128 stands for zero in the data rows.
Some points, each followed by its number:
[ 41 181 132 145 185 172 172 122 198 147 140 113] 0
[143 165  78 107 163 113 170  96 174 110 147 123] 1
[129 130 133 159 175 156 131 102 180 102 122 124] 2
[163  86 189 147   0 137  89 184   0 119 138 202] 3
[135 121 137 159 191 187  98 126 154 150 117 122] 4
[120 158 100 133 193 137 154 109 204 115  99  77] 5
[129 123 134 103  42  59 114 144  69  88 138 145] 6
[132 109 167 173 119 171 126 115 164 122  96  86] 7
[128 122 110 144  61 134 121  79  96  98  69 115] 8
[133 179 136 183  67 132 164 125 115 161 121 150] 9
[146 129 155 138  85 134 127 131 109 101 108 159] 10
[187 153 167 185 179 194 134 120 177 150 138 101] 11
[182 129 180 129 148 189  89 173 122 141 148 127] 12
[124 149 126 125 169 117 105 120 133 127 136 126] 13
[170 128 165 172  74 134  90 147  88 165 103 157] 14
[126 151 115 106 241 126 167  96 226 175 138  46] 15
[129 128 135 112  85  98 113  71 129  94  86 137] 16
[161 115 157 154 117 127 107 129 126 129 156 162] 17
[138  49 126 142 120 131 134 140 125 120  77 101] 18
[116 131  93 111 177 126 212 100 188 112 109 100] 19
[100 142  82 148 101 157 160 130  82  61  91 159] 20
[126 138 112 136 186 162 197 126 136 142 131 105] 21
[134 105 134 150  61  88 105 174  92 131 141 183] 22
[155 130 136 179 224 156  91  69 230 153 132  72] 23
[198  94 167 189 178 212 148 131 164 151 127 111] 24
[141 108 142 137  69 111 137 193  91 139 145 151] 25
[109 137  63 138 133 113 163 115 101 133  86 108] 26
[ 85 144 125 104  97  70 123 146  86 105 129 165] 27
[124 142 114 108  89 156  96 133 131  88 149 157] 28
[102 130 110 119 125 121 200  97 159 103 110  89] 29
[168 105 213 140 105 156 100 159  93 191 140 131] 30
[104  73 150 121  91  78  99 148 103 103 140 180] 31
[172  93 170 123  27   6  38 186  68 131 133 156] 32
[ 85 140 112 135 180 151 138 137 160  97 131 115] 33
[139 146  78 127  30  83 160 140  65  57 122 173] 34
[146 100 136 159 168 135  79 133 161 139 156  89] 35
[133 130 164 206   0  68  86 173   0 118 130 193] 36
[101 111  83 157  60  39 107 119  71 115 123 163] 37
[116 110 170  78 178 126 101 125 127  98 138 189] 38
[108 117 132 109  91  68  98 142  49 122  97 167] 39
[129 124 154  80 190 113 139 159 128 134 154 111] 40
[ 95 116 118 103  58 134 144 123  54 158 142 162] 41
[126 138 120 244 197 167 110  81 188  79 135  73] 42
[108 112  90 104 102  63  93 129  92 147 117 163] 43
[146 115 147  84 239 135 166  89 242 182 135  86] 44
[ 91 125 107  92  52  46 137 141  75  89 143 190] 45
[140 143 155 147 132 118 120 120 122 148 104  98] 46
[175  89 146 248 142 135 124 188 150 147 122 123] 47
[ 99 131 173  94 114  99  89 126   0 135 146 165] 48
[150 120  98 109 154 157 143 133 161 133 129 133] 49
[119 132 151 106 139 109 126 135 149 141 177 130] 50
[106  71 158  61 116  85 125 130 140 129 154 175] 51
[139 104 161 161  31 126 125 157  64 152 109 160] 52
Which two points above are nearest to each new point, looking only along the 3 directions in which the numbered points spread most? Their numbers follow each, nearest first.
[153 119 143 122 157 144   7 158 145 126 145 109] 12 35
[135 127 144 103 105 116 113 130 121 125 112 145] 28 16
[168 150 174 102 142 207 149  68 165 146 159 103] 4 35
[ 77 122 103 102 139 121 142 134 130 107 127 131] 16 13
[171  88 154  93  83 154 107 132 125 132 169 117] 17 46
[125 143 138 162 225 144 125 126 183 153 128  75] 23 4
[100 110 111 116 144 120  99 124 113 112  92 164] 28 16
[ 92 106 159 109  47 144 112 166  84 109 161 159] 22 25
[ 74 148  60  71  69  71 138 183  74  96  79 195] 45 37
[173  99 193 158 249 198 150 111 209 160 142  54] 23 11
[130 149 110 122  64  91 107 136  38 103 138 222] 6 39
[152 130 123 117 163 168 143 131 178 112  84  83] 2 21
[118 108 179 118 102 161  95 144 132 164 145 108] 17 12
[124 146 131 226 135 146 155 137 177 144 154  89] 7 2
[136 123  96 116  55  99 134 149 121 119 157 190] 41 39
[134 119  35 119 105 149 155  94 142 144  74 133] 26 29
[126 159 121 138 144 106 148  74 148 164  62 127] 33 49
[ 68 107 113  64  39  72 155 138 101 102 125 193] 45 27
[158 128 138 157 240 181 155 140 205 171 129  79] 23 11
[178 194 128 141 183 195 139 114 196 140 128  77] 23 42
[112  79 106  93 255 182 133 126 255 153 140  99] 44 15
[129 118 155 144 161 138 115 124 174 139 136 124] 35 49
